One vector is turned by the same rotation once a tick. Each row is the vector after some number of ticks, and that number follows the row.
The counts run from 0 to 643.
[ -4.4  13.5  16.0  13.2  11.6   0.9 -16.4   1.0  24.5 -14.5   5.1  -9.1
 -13.5 -11.3  18.0   4.4   4.4  15.5 -16.1   3.7   1.5  -8.1   1.8  -0.9
  -3.1  -3.9   2.7 -27.9  -1.2  16.7  14.8  -1.4   4.7  -6.8   5.7 -11.4
 -10.9  14.5  16.5 -18.8  -0.4  -7.0  -2.6  13.3  -6.4 -11.9 -16.3  11.4
  26.1 -14.1  -5.4   0.3 -11.6   2.3  21.3  -7.7  17.3  -9.8   7.1   6.8
  24.5  -2.4   0.9  -1.3  27.2]  137
[ 15.4 -13.2  -0.4   5.6  -8.8  10.4  -2.7  12.8  10.7  -2.0   1.1   9.1
  -5.0  10.6  12.4  -7.3  -1.1  -2.9   2.3  18.8 -11.6 -15.4  -2.4 -11.7
  31.2 -14.9  -0.9   7.2  22.8  -7.1 -13.7   0.3  -0.3 -10.4  -8.4  14.2
 -19.4  -2.3  19.2  23.1  -3.0 -28.0 -13.1  -9.4   1.5  -1.8   0.6  13.1
 -10.9 -20.3   5.1  -1.0  22.7  13.5  12.5  15.4   6.7   4.1   6.2  -4.1
  -4.2  -3.8  -9.8 -13.3  27.1]  328
[  6.4 -14.0   5.0  -6.6  -7.6  22.8  -5.1  -3.2   5.6 -13.8  -7.0  15.2
 -31.0  -7.2  18.1  31.6   7.6   5.6   8.0  -1.5 -14.5  -2.5   7.5  -1.9
   0.3   6.6  -0.9   4.7   4.6  -1.0   2.1  -2.1  13.0 -11.5 -12.5   1.3
  -5.6 -16.5  -7.7   1.3  -7.1  -0.3  -6.6  25.5  10.0  -6.9  -5.1  20.3
   9.8 -23.8 -11.9   4.4  -2.8   9.1   9.9  12.2  -2.8   5.6   5.3  -5.1
 -18.3   0.8 -21.3  -8.5  33.6]  551
[  2.4  -0.8  15.7  16.9  -5.8   3.5 -12.0  23.7   3.6  -6.9   1.7  -7.0
  -8.4   2.1  -0.7 -17.6   1.4  -8.1  -4.5  13.7  -2.9   0.1  17.3  -9.6
  32.0   3.3 -14.8   1.3 -17.7 -18.5  -6.9  19.5 -27.7 -16.9  -8.2 -14.5
   0.5  -8.1  12.5  -0.1   4.4   3.3  15.2  -6.9 -19.5  -4.1  -7.2   3.1
 -19.0 -11.4   6.3   3.6  -1.3   6.0   6.0   5.9 -13.1  14.2   6.8 -32.7
  15.8  -1.4  12.4  -2.0 -10.8]  403
[  5.9   9.8  31.1  -0.1   4.7  -5.0   0.7  13.1  -5.0 -22.9   7.8  15.1
 -19.2 -23.9   4.5 -11.3  -9.2 -18.3  -1.6  15.6  -1.7  -3.5   8.0 -13.6
   2.1  15.5 -17.5  18.8  16.3 -13.2  -4.3  19.4  -3.6 -10.1  24.3 -25.5
  -0.7 -14.6  13.4  -6.1 -16.6  -1.5  -2.6  12.4  16.6   1.9 -15.7  -4.7
   2.6  -4.1   4.2 -18.5 -27.0  13.6  27.9  -4.2  -2.5  -8.2  10.1 -14.4
   6.3  15.5   0.2   0.1  26.4]  566
[ -0.2 -15.9  21.4   3.0  -7.4  10.3 -17.1  -1.6  11.1  -7.0  -9.0 -18.7
  -8.7  -7.8   9.7   0.3   0.4   6.6   2.7  -2.3  -2.1  19.2  16.8  -0.1
  30.0   6.5 -27.6  15.0 -15.6  20.6   7.2  14.2  -2.4 -23.6 -12.3  -1.2
  -5.9  -3.6  12.8 -13.5  15.3 -12.1   7.7  17.6   1.8   7.6   1.2  16.7
 -12.4 -20.4   3.0  14.8  -0.9  -5.4   3.0  -9.5  11.8  10.6   1.2 -24.9
  -6.0  -7.3   9.7   2.2  20.7]  461
[ 19.1  18.8  25.8  19.0 -17.9  14.1 -33.4   8.0  10.7 -17.8  -0.1 -17.7
  -8.6   6.3  -6.1  -2.0  -3.4  15.6 -18.6  -9.6 -11.8 -18.1  10.6   7.3
   0.1   8.2  -4.5 -13.4 -15.5   6.8   9.9  11.5   1.6  -1.8  -4.9   3.1
   0.8  -2.3  18.5   0.1  18.4   4.1   3.8   9.6  -8.1 -13.2  18.8   8.0
   2.9  -6.9 -16.0  19.2  -2.9  -4.0 -11.3  -8.1  16.2  10.4   4.1  -8.7
  25.8  -3.6   1.8  -8.8  -9.4]  84
[  6.2  19.1  24.2   3.5   2.5   2.8 -12.1   6.9   1.5  -9.1   4.8  -7.1
 -10.9  -2.3   5.2  12.7 -13.8  -4.7   0.6  -3.7  -3.8 -12.8  10.7  -3.9
  12.0  -4.1  12.3   9.8 -20.3 -11.4   1.3  11.3 -11.9  -0.9  12.3 -21.4
  21.6 -21.6  -5.7   8.3   2.3  11.7  17.7  10.2 -35.5 -15.2   5.1  11.7
  -1.4 -23.2  -8.2   3.1 -17.1   2.8   7.9   0.6 -13.5  14.3  10.0 -17.9
  35.9   1.7 -13.8  -1.2   8.3]  93
[  8.1   0.9  12.9   3.3  -3.2   6.3  -1.4   3.6  -5.3 -20.1   0.9 -16.7
 -22.0 -22.4  16.2  -2.1 -15.7  -1.1  -1.2   1.6  -4.4  11.3   4.4   8.2
 -14.3  16.1  -7.4  -6.2 -35.3  -2.6  19.0   4.7  14.1 -11.2   0.7  -8.0
   2.8 -12.9   8.1 -25.0   5.5 -10.3   2.8  17.7  16.2  -1.2   0.8   5.2
 -10.4   1.3 -29.5  -0.6 -14.7  -9.7   8.7   4.8  10.2  12.6   2.8 -11.8
  11.2  11.6 -10.0  -4.8  11.7]  182
[ 25.6  -1.6  14.6  -2.9 -19.3  12.3  -5.6  12.0   7.7 -11.9   0.7   5.6
 -18.8  -0.9   5.5  -6.8 -11.3  -3.9  -0.5  11.4  -9.8 -13.2   7.9   0.4
  14.2  11.4 -25.3   3.4  12.8  -8.4   0.2  11.6   6.6  -9.9   0.9  11.1
 -20.7  -4.9  16.8   8.2  -8.6 -28.1 -28.6 -11.5  36.3  -8.2   6.2  -3.9
 -13.4 -13.9  -3.6  -9.3  -0.2  15.5  10.4  12.9   6.1  -2.1   1.3 -10.7
  -1.1  17.7  -8.0 -24.1  26.4]  272
[ 16.8   7.0  25.3  -5.3   4.1  16.6  -8.2  12.0  -8.4 -24.3  -2.6 -11.2
  -3.9  -0.2   9.1   2.9   1.5   6.9   8.3  10.1  -0.7   8.0  12.3 -13.6
   5.7  24.8  -8.0   2.1 -12.3  -7.2  12.9   6.1  12.1   8.5   7.1   1.7
 -12.7 -24.2   3.7 -11.6   3.8 -12.5 -14.1   6.2  31.6 -19.9   2.5  -0.8
 -12.5  -5.4   4.1  -9.7 -14.7   9.7   0.2   9.1   1.5   7.3   4.3 -15.7
  20.4   9.8 -19.5  -3.7  13.5]  557
[ 16.3   5.6  -4.5   7.9  -0.5  19.1 -11.2  20.6  18.6  -8.7   6.9   5.7
   0.7 -12.2  11.0  -5.5   7.2  14.5  -8.8  22.5 -12.9 -13.3  11.1 -24.5
 -10.4   4.6  11.2 -28.9  -6.3 -28.9   4.3 -19.6   3.1  -3.6  -5.5  18.9
 -11.5 -17.4 -18.3  13.6 -17.3   0.0   3.3  -0.5  21.0 -17.4   5.9  20.1
   2.9  -0.7  -8.4  -5.0  -6.8   2.2  10.3  23.1  12.4  -3.3   0.1  -0.5
  14.0   1.3 -13.1  -6.3  11.4]  610
[  5.4 -16.0  11.4  26.1 -26.5   4.2 -19.5  -8.9   7.5  -4.2   8.5  -8.8
 -22.5 -15.8  -6.6  -3.1  11.3   1.8  10.4   0.8 -11.7   6.9 -10.4  22.7
  10.1   1.2 -26.6   6.0 -11.6   8.7 -23.5  10.8  -6.2 -12.3 -10.9 -21.5
   2.4   9.0  12.8   2.0   9.3  -3.9   4.5  14.0 -13.8  -0.6  16.6  -1.9
  -1.2 -23.9 -14.5  23.1   3.6 -12.9  -7.9  -3.1   1.5  12.7 -13.9  -7.4
 -10.2   5.5  -1.5   2.3  22.2]  57
[  5.2 -27.5  -1.4  -0.4  -5.0  15.7   1.0  -5.1   8.4 -13.2  -6.6  -1.7
 -18.3 -12.8  25.6   5.1  10.7   1.2  14.1   8.8  -6.5  14.1  -1.2   4.5
   0.9   0.9  -1.6  16.9  -3.3  -4.3  10.8   5.0  26.5 -23.1 -26.5  11.7
  -6.0  -3.4   6.8  -8.2  -8.8 -10.7  -7.7   9.5  21.5   3.3   3.1  18.0
  -4.1  -3.1 -14.8  -3.9  12.4  -3.0  13.9  12.5  14.2  -2.2   0.1  -7.7
 -29.6   2.0 -15.6   1.7  33.6]  582
[ 18.7   8.8   0.5  19.8 -30.7  20.8  -8.6   1.1   1.9 -19.1  14.7   2.0
 -17.3  -7.9   7.6 -37.8  -5.1   4.5 -11.9   8.7 -11.6 -22.4  -2.7  18.0
  -1.6  -2.8   5.0  -3.2  -5.4 -21.5  -9.6   8.2   4.1 -10.5  11.7 -16.1
   7.2   6.1   5.9  16.5 -21.0   1.4  12.4  -0.4   5.9 -11.3   1.8  -8.8
  -4.2   3.7 -12.5   6.3  -9.1 -16.6  -3.1   1.5   4.9 -12.3   8.8   8.3
  12.3   7.6   8.8 -12.7  15.6]  314
[  6.4   3.6  17.9  14.1  29.0   5.9  16.2   7.8  -6.8 -39.9  -1.9  -2.6
 -12.3   3.4  18.1 -20.7  12.3  -9.0  -6.3  11.9   1.3   4.5  -9.1 -13.5
  -6.9  11.4   4.4  -1.0  -8.3  -7.2   2.7  14.0  -9.9  -3.0  -8.4 -25.0
  -9.9 -13.6   7.2 -11.6 -11.1 -17.7   0.0   8.4   1.0 -20.2 -21.6  -9.0
   1.3  -1.0  14.9 -10.3  -5.3   4.8  25.1  -6.8   3.0  -4.1   9.1  -5.5
  18.2  11.4  -7.7  -0.8   4.6]  535
[ -5.6  -6.0  14.7  12.3 -10.0  13.0  -8.8   8.2  13.7 -18.9   6.5 -11.3
  -9.5 -13.9  -5.1  16.7  -0.8   5.1  14.8  -9.4  -4.6  15.1   0.0   1.2
  -9.2  15.1  -4.3  -1.7 -26.9   0.8  16.7  -6.6  10.7  -1.1 -24.7   4.7
  -1.5 -14.3  -7.0 -21.1  14.8   7.8  20.6  16.4  13.5  -6.7  14.6  12.0
  11.3  -7.0 -10.5   3.1 -12.1  -5.5  13.3   8.1  -8.3   9.6  -0.1 -18.7
  17.4  12.3 -14.4   3.7  28.0]  179
[ 11.9  -7.9   1.2  -6.6  -2.1  15.7  15.2 -16.1   6.9 -16.4  -6.0 -22.0
 -22.6   2.5  12.9  14.9   1.7  -7.4  -0.8  -2.1   2.3   4.8  -4.6  -8.3
   5.0  -6.3  -3.5   4.4  -4.6   2.2   4.4  12.0 -22.6   2.1 -15.2 -16.1
  -1.5 -11.2 -14.3   5.4 -10.6 -12.7   4.7  20.4 -11.9 -19.8  -8.6   0.0
  -7.3 -25.8  12.9  -3.9  -1.1   3.5  11.1   1.2  -9.4  17.4  11.2 -32.8
  -1.3   7.9  -2.1   6.0  25.9]  154
[ 12.0   9.7  -5.4  21.6  -6.8  17.6 -11.0  10.2  30.8 -25.5  13.6   4.2
  -6.5 -16.0  14.4 -18.8   3.4  16.6 -11.7   7.9 -14.5 -16.4  -4.7   3.4
 -12.4  -1.8  15.6 -17.8  -4.7 -25.3   6.2 -17.0   7.3  -9.7  10.3 -13.9
  -9.7  -7.2 -10.7   4.0 -22.7   7.9   4.9  11.1  20.4 -12.8 -15.6   1.7
  10.0  13.8  -7.7   3.4 -11.0  -1.1   5.0   4.7   8.2 -17.6   4.0  14.2
  13.5   4.4  -0.9  -3.6  17.3]  258
[  1.4  -5.7   3.3   7.4  -6.1   8.6   5.0   4.4   6.2 -24.3   4.4  24.0
 -24.3  -3.1  17.7  -1.1  10.0   4.5   1.3   1.7  -5.1 -12.2 -13.0   4.6
  -6.1  -3.5  17.1   8.1  21.3 -12.1 -17.5  -3.6   2.1 -10.6  -0.5 -27.8
   4.0 -13.4  -4.5   9.6 -18.3   9.7   9.7   9.1   2.1 -10.4 -17.7   8.7
  12.9  -6.0  -6.9  -3.5 -10.5  -1.3  18.6  -3.3 -15.0 -12.6  11.8  23.3
  -4.4   3.3 -10.4   2.8  27.1]  256
[  3.2  -4.9  21.4  20.1   8.0  -1.3  -5.9  -1.7   2.4 -14.0   3.3  -9.3
  -2.5   7.2  -0.8 -11.3  10.8  -9.8  14.8   0.5  -2.3  15.5  -5.7  -3.8
  26.6   0.2   4.3  14.8 -17.4  14.3 -11.6   5.3 -10.8   2.2  -3.2 -18.0
  -2.8  -9.2  27.5   2.1  12.7   0.3  19.1  -5.3 -19.1  -5.7   7.3  11.3
 -28.3 -17.3   5.6   2.6  -7.6   0.4 -16.4   2.2  -9.4   8.4 -11.5  -8.5
  24.2   7.2  -8.5   3.5  11.1]  406
[  4.7  -3.5   1.0  14.1   2.4   4.7 -21.5   2.4  17.5  -9.7   7.5  10.9
 -15.8   4.4   8.6 -28.5  -6.0  -6.7  -4.7   8.0 -15.6  -1.8  -7.4   1.4
  13.9 -15.2  -5.5   8.2 -17.9  -8.6  -8.8  -0.6  18.5 -21.2   7.9   3.0
  -0.2   8.5  29.2  11.4 -14.3 -20.2   8.6  -6.4  -9.3  -1.0   8.0  25.2
 -12.7   0.1 -15.1   4.4  -3.9   0.9 -14.1  14.6  25.4   3.4 -14.1  14.3
   2.0  19.9   2.3 -10.1  10.8]  8
[ -1.2  -6.7  35.9  15.1  15.6   6.0  -7.3  13.6   5.7 -11.7  -7.0  -1.8
 -18.9   5.7   7.1  -1.9  12.6   8.2  12.9   1.4  -7.7  18.9   7.2 -10.8
  15.0  16.1 -15.3   0.4 -25.7   8.0   0.2  16.6  -8.2  -3.8  -4.2 -18.4
 -18.5 -20.9  21.9 -12.0  13.6  -9.2   5.7   5.7  -5.5 -11.5   2.3   7.5
 -17.5 -15.2  14.0   0.2  -7.7  12.6  -4.2   5.5  -2.7  12.3  -4.7 -29.1
  17.5  11.1  -0.3   1.6  -5.0]  119
[ -7.3   3.1  20.0  16.7  10.0   3.7  10.2  -2.9  -8.5 -34.7  -5.4   6.1
 -19.6 -12.7  24.1   1.5   3.9 -10.8   1.4   6.4  10.3 -10.1 -11.8   6.8
 -11.9   6.1  26.4   0.0  -8.3  -2.4   4.8 -15.4  -0.6  -0.7   2.6 -35.3
   1.6 -13.3   1.4 -13.4  -2.5  11.2  13.2  17.5  -2.6 -16.1 -17.7  10.1
  15.3  -2.8  -2.0  -9.3 -15.5  -4.3  17.9  -0.1  -9.0  -6.7  11.4   2.2
  21.3   3.5 -22.7  -0.3  17.7]  191
[ 15.3   7.9  15.3  16.6 -10.8  -2.2  -9.9  21.7 -10.5  -8.6   5.3  -2.9
   0.8 -30.6  14.9 -17.9  -2.7  -6.9   3.0  24.6  -9.0   6.4   7.6  -4.8
   7.4  25.2  -8.4  -9.4  -3.4 -25.1  -0.7   0.5   0.5   1.6  11.0  -4.8
 -18.7 -23.0  10.7 -15.7   2.5   1.7 -18.1  -1.4  29.9 -15.8  11.8  -9.4
 -10.9   2.5 -11.0  -6.1 -16.6  -4.1  10.1  23.7  -4.3   6.1  -1.8 -13.8
  17.7   0.5 -16.2  -3.0  13.8]  621
[-11.4  10.8  14.4  -6.2  20.3  -8.9   4.9  -1.7  10.7 -21.8   4.4  -1.8
 -25.1  -6.9  17.8 -16.3 -15.3 -18.1  -7.8  -4.0   3.3   0.3  -0.8  -6.5
   8.5 -11.3  -6.0   2.6 -15.3   6.1   9.8  21.3  -2.6  -4.6   6.7 -17.9
  -1.3   2.3  18.2  -2.9 -15.0 -25.4   0.9   6.4 -23.7  -4.8 -14.4   8.9
   5.0 -15.5   0.2  -9.9 -10.8   9.6  28.8  -1.8   6.0   3.4  10.9 -11.0
  11.7  23.8  -0.5  -9.8  11.6]  128
[ -2.7   5.7  18.7  29.3  20.5   1.7 -13.5  16.3  14.1 -20.6   2.4   0.3
  -9.6  15.2  -2.4  -5.4  -0.4  -2.8 -11.6   3.2  -2.7 -19.8 -15.2 -21.7
   2.7  -9.9  15.6  -7.2  -9.6   0.9  -3.7   6.5  -4.1  -8.7 -15.6   9.3
  -8.8   6.7  26.3   8.3   6.9 -23.9   7.4  -5.4 -18.1 -11.7   3.5  17.2
  13.2 -10.2   1.9  -1.6   1.2  13.3  11.7   8.5   4.8   7.4   0.9  -2.4
  19.5   2.9   1.7 -13.9   3.3]  74
[ 14.1  12.4  18.4   2.7  14.7   2.5  12.1   9.9  -8.3 -35.2  10.6  -1.4
 -23.4   2.2  -2.2   6.3   2.8 -14.7 -19.8   4.1   9.9 -15.5 -19.5 -25.3
  -9.5   2.5   6.1  -5.0  -2.1  -5.1 -11.4  -4.3  -7.8   1.0   8.0 -15.7
 -10.5  -3.8   2.9  -9.4 -16.9  -8.8   5.0   9.2  -1.7 -15.3  -5.2   1.9
   5.6 -11.0  10.8  -9.0 -22.4  10.9  26.8   7.2  -1.2  16.8   0.7 -10.3
  19.4  18.5   2.2  -5.7  18.4]  161
[ 22.7  -0.2   3.6   9.1  -6.9  13.8   2.9   5.0   7.1 -27.7   9.8 -18.7
 -19.6  -9.1  10.9 -45.9  -2.6   3.3  -5.5  14.6  -7.8   2.5  -9.7   0.4
  -5.0   6.4  -1.8   0.8  -7.2 -13.7   9.0  19.9   0.4  -0.5  -8.6  -6.5
 -11.6  -0.5  12.4  -0.9 -24.1 -11.3  -4.4   3.3  33.3  -9.5  -0.3 -23.9
  -6.2  -0.7   6.9  -5.0  -2.1 -18.3   6.7  -0.8  10.8  -7.0  27.7  -2.5
  25.0  19.9   4.0  -5.8  18.2]  250
[  8.5  11.6   4.9   8.0 -17.1  -6.6 -24.1   4.0   6.5   1.5  10.9   5.7
  -2.6 -21.0  -1.3   7.3  -8.7 -22.2  -9.2  12.6  -4.2 -17.1   6.2  -1.3
  25.4 -11.0   1.7   2.7  -4.8  -4.2 -10.5 -17.5   3.1  -0.2   6.8   0.3
  13.8  20.9  20.0  11.8   0.3 -14.9  -7.8   0.8 -16.9   9.0   5.9  26.7
   7.0 -11.7 -23.5   4.8  -4.7   2.1  17.8  15.4  13.5   7.9  -3.9   8.1
   2.8 -10.1  -4.0   0.9  25.6]  389
[ 12.6   4.5   4.3  13.9   5.1  20.1 -10.1   4.6  11.3 -22.0   4.2  -1.7
   1.0  -4.3  21.1 -30.9  17.2  25.0  -8.9  14.1 -17.7  -3.6  -3.5 -14.3
 -10.2   0.0   9.1   5.0   2.8 -14.2   3.1   3.2  -3.5  -0.1  -2.0  -6.7
  -5.9  -6.5   1.9  13.5 -25.0  -2.9   9.3   3.9  23.8 -11.6  -8.2  -5.4
  -9.1  10.5  16.0   2.3  -3.7 -15.6   0.2   0.9  12.7  -3.1  13.2   5.5
  27.8   8.1   1.4  14.6  17.1]  602
[  6.8   8.4  10.9  22.1  16.6   1.2   2.6  -0.5  -2.0 -24.0  13.6  -7.4
 -15.6  11.8  14.1   4.0  17.2  -3.2 -22.4  18.3   2.3 -10.0 -16.5 -29.4
   8.0  -9.5   5.1 -14.2 -13.8   7.2 -17.1  -2.9 -20.1  -2.2   5.1  -7.2
 -11.6  11.0  13.3   0.5 -10.0 -16.9   2.9   1.0 -19.2 -10.7   0.1  17.3
   2.3 -11.3   3.6   5.2  -6.0  12.1   6.5  11.5  13.5   9.8  -8.0  -7.9
   9.0  -0.3   3.3   2.8  10.2]  448
[  0.7   0.0   8.0  15.0   5.6 -12.0  -8.0  27.3   9.8 -11.7  -1.0  18.9
  -4.4   3.4   8.7 -12.8 -21.2  -8.4   3.2   9.4  -4.4 -19.3  -1.4  -9.0
  31.8  -4.5  13.5   6.6   1.7 -14.4   1.4   2.6   9.6 -16.8  -4.1  -1.4
   0.1   9.6  31.1   8.0   5.9 -17.3   4.9 -14.3 -15.6   9.8  -0.5  36.6
   0.6  -5.3  -8.1 -11.0   3.5   8.8  22.7  18.7   9.0  -3.3  -2.4   1.8
  13.7  -4.5 -10.0 -11.9   1.7]  358
[ 10.3  -4.6   9.4  -8.5  -5.8  21.1 -17.6   7.2  15.9 -11.6  -3.7   6.2
  -3.5  -9.8  26.4 -24.5   2.1  14.9 -15.5   5.2 -16.6  -5.4   9.7 -16.5
   3.7 -15.7   1.8   7.2  12.5 -10.7   9.3  -3.1  20.2 -10.5  11.1  11.2
  -2.2  -8.9   7.5  10.7 -25.3  -6.3  -9.4   1.6  27.5   2.0  -9.3  16.0
 -20.2   6.9   7.7   1.8  -9.2  -7.3   5.7   9.3  29.0  -9.1  12.6   9.2
   5.5  -3.9  -4.7   5.4  12.4]  261
[ -6.5 -14.6 -15.6  16.7  -3.0  -2.7  -0.3   8.9  16.4  -2.0   7.1   4.0
   1.1  -9.2  13.3 -10.2   4.3  -6.9  15.3  25.8  -3.8  -8.6  -6.6  -9.3
  22.5 -12.0  25.0   1.5 -12.2 -18.2  -5.9 -12.3  -4.9 -15.3 -26.6  -6.9
   4.6   9.2   4.6  18.7  -3.1   5.0  16.0  -0.1 -24.6   6.8  -8.5  26.8
   8.1  -6.6  -5.3  -8.9  14.5   2.1  16.9   7.9 -12.7  -8.1   4.4   1.9
   4.9  -4.8  -9.3  -0.3  18.0]  354
[  0.5  12.6  17.2  10.3  10.2  -2.0   5.8  -7.5   2.8 -28.8   9.9 -12.4
 -13.7  -1.6   2.6  17.7  -2.5 -11.8  -2.8   1.7   8.4 -10.0 -11.7 -12.5
   3.7  -6.1  23.1   6.2 -16.2   0.7   7.1  -0.5  -5.7   7.6 -17.5 -17.8
  30.7   4.2  -2.1   4.3   9.0   4.5  22.5  13.0 -25.1  -0.9  -9.0  20.5
  16.3  -7.7   3.7  -6.3  -1.4  -8.8  29.2  -8.4 -10.6  -0.6   5.0  -2.5
  16.2   5.1  -1.2   3.4  16.7]  475
[-14.9  -6.7  22.5  11.0   7.4   7.8 -14.9  10.0  22.2  -8.0   5.5   1.1
  -4.3 -14.7   6.4  23.6   5.7  11.6  16.3   0.6   5.2  21.7   8.4  -8.6
   2.2  18.6 -12.8 -11.2 -12.6  14.8   2.8  -6.9  17.1 -16.3  -4.6 -12.2
 -18.3 -13.7   6.8 -28.7  13.6  10.7   6.6  12.7  12.6  -0.9  -1.6  14.4
  23.8  -6.3  -4.8   4.5 -16.2  10.3  10.5  -2.6   4.9  -2.2  -8.8 -13.4
  10.3   7.6 -11.4  -7.2  31.8]  519
[ -3.1 -15.2   8.0   0.1  -9.1  16.6  -4.9   2.9  23.1 -15.3   6.9 -13.3
 -17.0 -10.0  -4.9  16.2  -2.4   9.4  11.4 -17.2  -3.2  17.1   3.0   0.7
  -8.6   7.8 -19.3   9.0 -16.7  13.3  18.0   4.1  18.0  -6.3 -21.1  -1.8
  -8.6  -3.7  -5.3 -14.5   3.4  -4.4  13.0  14.8  18.9   1.3   6.5   5.9
  10.5 -18.8  -9.7   6.2  -1.1  -7.3  16.4  -0.1  -4.4   8.4   4.1 -11.5
   3.1  19.4  -1.2  -0.6  45.0]  178
[ -1.8  -3.0  26.7   6.2   5.1  -3.9  -7.4   3.6   6.8  -9.1   0.1  -5.0
   5.1   3.1   5.6  29.0  10.4   4.5  -6.0  18.3   3.7  -2.4   8.8 -34.1
  20.0  -3.6   3.2   6.3  -0.3  13.4  -3.5 -11.4 -12.0  -4.1  -4.9  -3.6
   5.9   1.9  17.0  -1.9  15.4   2.0   4.9  10.9 -14.7   6.4  -4.8  26.6
  11.9 -21.7   4.3  -0.7  -4.2   0.1  20.5  -1.9   3.5   1.2  -1.8  -7.6
  15.0 -18.8   2.1  15.1  31.3]  452
